Rows swapped in pairs by one turn or mirror: which row each one swaps with:
Q145: | -22 | -12 |   2 | -18 |  -3 | -23 |  -4 |  10 |  -9 |  20 | -22 | -17 | -36 |  17 |   0 | -16 |   9 |  -2 |  -7 |
Q960: |  -6 |   5 |  21 | -24 |  -1 | -12 | -34 | -14 |  -9 |  -6 |  -5 |  29 | -33 |   2 |  -8 |  -3 |  10 |  -5 | -12 |
Q460: | -16 | -15 |   1 | -18 |  -3 | -25 |   2 |  14 |  -9 |  21 | -22 | -15 | -38 |  15 |   1 | -14 |  12 |  -5 |  -2 |
Q14: |  28 |  -9 |   7 |   1 | -21 |  -8 |  -6 |  11 |  20 |  23 |  -6 |  -5 | -14 |   3 | -17 |  -1 |  23 |   1 | -13 |
Q680: |  -6 |   4 |  -2 | -11 |  -2 |  -7 | -29 |  -2 | -27 | -27 |  18 |  -4 | -11 |  -1 | -12 |  21 | -17 | -22 |  -2 |
Q926: |   7 | -14 |  16 |   5 | -17 | -30 | -17 |   8 |  -5 | -12 |  25 | -15 | -24 |  -9 | -10 | -20 | -12 |   3 | -25 |
Q875: |  -1 |  19 |  -4 |  -5 |  -7 | -23 | -30 |  23 |  -9 |   1 |  -6 |   1 | -48 |   7 | -19 | -15 |  12 | -41 |  -6 |
Q40: |   2 |  17 |  -5 |  -9 |  -5 | -16 | -33 |  21 | -11 |  -2 |  -7 |   3 | -42 |  10 | -19 | -15 |   8 | -45 |  -5 |
Q983: | -19 | -11 |   3 | -18 |   0 | -26 |   0 |  16 | -12 |  20 | -18 | -18 | -33 |  14 |  -3 | -16 |  13 |  -4 |  -6 |
Q162: | -14 |   4 |   3 | -15 |  -9 |  -7 |  -6 |   9 |  15 |   3 |   5 |   3 | -61 | -30 |  -7 |   0 |  30 |  -9 | -22 |
Q80: |   9 |   4 |   4 | -19 | -20 | -39 | -21 |  14 | -17 |  19 | -21 |   8 | -59 | -15 | -12 |  20 |  -4 |   0 | -10 |
Q273: | -17 |   3 | -12 |  -5 |  -4 |  -6 | -25 |   4 | -28 | -25 |  21 |  -2 | -12 |  -7 | -15 |  17 | -18 | -22 |  -4 |
Q410: |   7 |  -1 |   6 | -18 | -21 | -39 | -15 |  10 | -20 |  23 | -23 |  13 | -57 | -14 | -13 |  20 |  -1 |   0 |  -9 |
Q43: |   2 |  -7 | -19 | -14 |  -2 |  -6 |  15 |   6 |  -2 |  22 |   0 | -11 | -32 | -26 | -22 |  39 |  12 | -16 |  -1 |
Q955: |  -9 | -12 | -19 | -11 |   0 |   1 |  12 |   6 |  -4 |  11 |  -6 | -16 | -30 | -31 | -17 |  35 |   9 | -19 |  -4 |
Q269: | -14 |   5 |   2 |  -9 |  -4 | -11 | -26 |   5 | -30 | -27 |  17 |  -2 | -10 |  -8 | -16 |  20 | -20 | -23 |  -6 |
Q107: | -10 |   6 |  -4 | -10 |  -2 |  -3 | -28 |   1 | -30 | -28 |  20 |   1 | -13 |  -3 | -13 |  14 | -13 | -23 |  -5 |
Q706: |   4 |  -2 |   3 | -19 | -16 | -35 | -13 |  12 | -21 |  23 | -20 |   9 | -60 | -23 | -13 |  19 |   0 |   2 | -12 |
Q999: |   4 |  14 |  -4 |  -7 | -11 | -12 | -29 |  21 |  -9 |  -1 |  -6 |  -4 | -47 |   9 | -21 | -19 |  12 | -44 |  -9 |
Q788: | -20 |   1 |  21 |  12 | -18 | -10 | -28 |  12 |   4 |   7 | -19 |  -6 | -44 | -10 | -37 |   4 | -12 | -12 | -33 |
Q579: |   0 | -12 | -19 | -14 |   4 |  -3 |  17 |   6 |  -2 |  18 |   1 | -13 | -31 | -30 | -17 |  34 |  10 | -13 |  -8 |
Q326: | -10 |   7 |   0 |  -6 |  -5 | -10 | -30 |  -2 | -28 | -22 |  22 |  -2 | -14 |  -2 | -15 |  20 | -20 | -22 |   1 |
Q746: | -11 |   7 |  -5 |   0 |  -1 |  -9 | -32 |  -2 | -22 | -26 |  17 |   3 | -18 |  -4 | -19 |  19 | -18 | -20 |   1 |
Q204: |  -6 |   1 |  23 | -21 |  -3 | -10 | -33 | -18 |  -9 |  -9 |  -2 |  30 | -26 |   4 |  -5 |  -2 |   9 | -10 | -11 |
Q368: |  -9 |   7 |   1 |  -5 |  -2 |  -3 | -30 |  -1 | -25 | -25 |  16 |  -1 |  -9 |  -2 | -11 |  19 | -18 | -19 |  -3 |
Q430: |   2 | -17 |  16 |   4 | -18 | -39 | -20 |  11 |  -8 | -13 |  24 | -13 | -30 |  -6 |  -3 | -19 |  -3 |  -3 | -25 |
Q92: | -15 |   7 |   3 | -13 | -10 |  -9 |  -1 |  12 |  17 |   8 |   7 |   4 | -58 | -32 |  -7 |   4 |  29 |  -7 | -22 |
Q306: |   6 |  -5 |   6 | -25 | -21 | -37 | -19 |  14 | -20 |  24 | -19 |  10 | -52 | -20 | -12 |  16 |  -3 |   8 | -11 |
Q730: | -13 |   9 |  -1 |  -6 |   4 |  -4 | -28 |   5 | -27 | -20 |  20 |  -2 | -13 |  -5 | -11 |  22 | -19 | -22 |  -1 |
Q626: | -13 |  -2 |  18 |  14 | -17 |  -9 | -32 |  11 |   2 |   7 | -21 |  -4 | -47 |  -6 | -35 |   8 | -16 |  -8 | -31 |
Q319: |   2 |  -4 | -19 | -15 |  -1 |  -4 |  12 |   6 |  -5 |  16 |   2 | -16 | -30 | -32 | -22 |  39 |  15 | -14 |  -6 |
Q690: |   4 | -13 |  12 |  -1 | -18 | -35 | -20 |   8 |  -8 | -11 |  32 | -14 | -23 | -10 |  -6 | -17 |  -9 |   6 | -26 |
Q163: |  -7 |   5 |  24 | -24 |  -5 |  -9 | -32 | -15 |  -8 |  -7 |  -9 |  30 | -28 |  -1 |  -6 |  -1 |  14 |  -7 | -10 |
Q87: |  -1 | -13 | -25 | -16 |  -1 |  -3 |  11 |   5 |  -4 |  16 |  -3 |  -8 | -25 | -27 | -21 |  39 |   4 | -12 |  -4 |
Q300: |  32 | -11 |   5 |   3 | -20 |  -8 |  -5 |   1 |  20 |  16 |  -7 |  -8 | -22 |  -4 | -21 |   0 |  16 |   7 | -14 |
Q759: |  10 | -16 |  19 |   5 | -24 | -33 | -19 |   9 |  -7 |  -6 |  28 |  -6 | -27 |  -9 |  -4 | -16 |  -7 |   1 | -29 |
Q577: |  30 | -13 |   7 |   0 | -16 |  -5 |  -4 |   0 |  20 |  16 | -10 |  -6 | -10 |   0 | -24 |   5 |  16 |   1 | -14 |
Q567: | -21 |   1 |  19 |  12 | -16 | -14 | -30 |  14 |   1 |   6 | -19 |  -7 | -51 |  -8 | -35 |  -1 | -11 | -10 | -29 |
Q729: |  -1 | -12 | -20 | -19 |   0 |  -4 |  16 |   2 |  -9 |  19 |   0 | -11 | -32 | -25 | -16 |  39 |   7 | -12 |  -4 |
Q783: | -17 | -12 |   6 | -17 |  -1 | -25 |  -5 |   8 |  -8 |  20 | -28 | -15 | -34 |  17 |  -6 | -15 |   7 |  -4 |  -4 |
Q548: |  28 |  -8 |   9 |   5 | -20 | -10 |  -8 |   8 |  19 |  22 | -16 |  -4 | -15 |  -3 | -22 |   5 |  22 |   3 | -12 |
Q886: | -13 |   9 |   5 | -19 |  -9 |  -5 |   1 |  11 |  13 |   5 |   1 |   7 | -61 | -27 | -11 |  -2 |  28 | -11 | -23 |
Q822: |  10 | -10 |  18 |  -1 | -19 | -33 | -16 |   8 |  -5 | -12 |  23 | -12 | -20 | -10 | -11 | -25 |  -5 |   3 | -22 |
Q472: | -17 |   0 |  -2 |  -5 |   2 |  -7 | -31 |  -2 | -29 | -22 |  11 |  -5 | -10 |  -9 | -10 |  23 | -17 | -20 |  -2 |
Q721: |   0 |  -8 | -14 | -16 |   6 |   1 |  16 |   4 | -10 |  18 |   0 |  -8 | -31 | -26 | -16 |  40 |   6 | -18 |  -6 |
Q737: |   5 |  17 |  -2 |  -6 |  -7 | -23 | -23 |  19 | -17 |   0 | -10 |   0 | -48 |   5 | -21 | -18 |  17 | -44 |  -6 |
Q120: |  29 | -10 |   9 |   4 | -14 |  -8 |  -7 |   5 |  15 |  20 |  -7 |  -5 |  -6 |   0 | -26 |  -1 |  18 |   8 | -14 |
Q454: | -16 |   1 |  20 |  13 | -17 | -14 | -37 |  14 |   1 |   7 | -18 |  -2 | -45 | -11 | -35 |   3 | -16 | -10 | -29 |
Q231: | -12 |  11 |  -4 |  -6 |  -3 |  -2 | -30 |   7 | -23 | -21 |  21 |  -2 | -12 |  -5 | -17 |  18 | -17 | -25 |  -3 |
Q627: |   3 | -10 | -19 | -18 |   0 |  -1 |   9 |   5 |  -4 |  17 |  -1 |  -8 | -31 | -32 | -20 |  38 |   9 | -11 |  -8 |
Q846: |   8 | -17 |  14 |   3 | -21 | -30 | -11 |  15 |  -4 | -14 |  28 | -13 | -31 |  -8 |  -5 | -17 |  -7 |   0 | -29 |
Q401: |  -1 |  -8 | -18 | -19 |   3 |  -9 |  20 |   5 |  -3 |  14 |  -5 |  -8 | -31 | -30 | -21 |  31 |  10 | -14 |   2 |
Q154: |   1 |  -7 | -25 | -13 |   3 |  -2 |  12 |   4 |  -2 |  19 |  -3 | -15 | -32 | -22 | -20 |  37 |  15 | -12 |  -5 |
Q532: |  29 |  -9 |   5 |   1 | -16 |  -5 |   1 |   4 |  19 |  20 | -11 | -10 | -13 |  -2 | -25 |   0 |  14 |   6 | -12 |
Q369: |  31 | -10 |   4 |   0 | -22 |  -2 |   0 |   3 |  16 |  17 | -10 |  -7 | -13 |  -1 | -27 |   5 |  18 |   0 | -15 |
Q436: |   5 | -16 |  14 |   5 | -20 | -30 | -14 |  12 |  -7 | -12 |  28 | -16 | -25 | -11 |  -7 | -17 |  -5 |   8 | -23 |

Q92 pairs with Q204
Q460 pairs with Q454
Q999 pairs with Q306

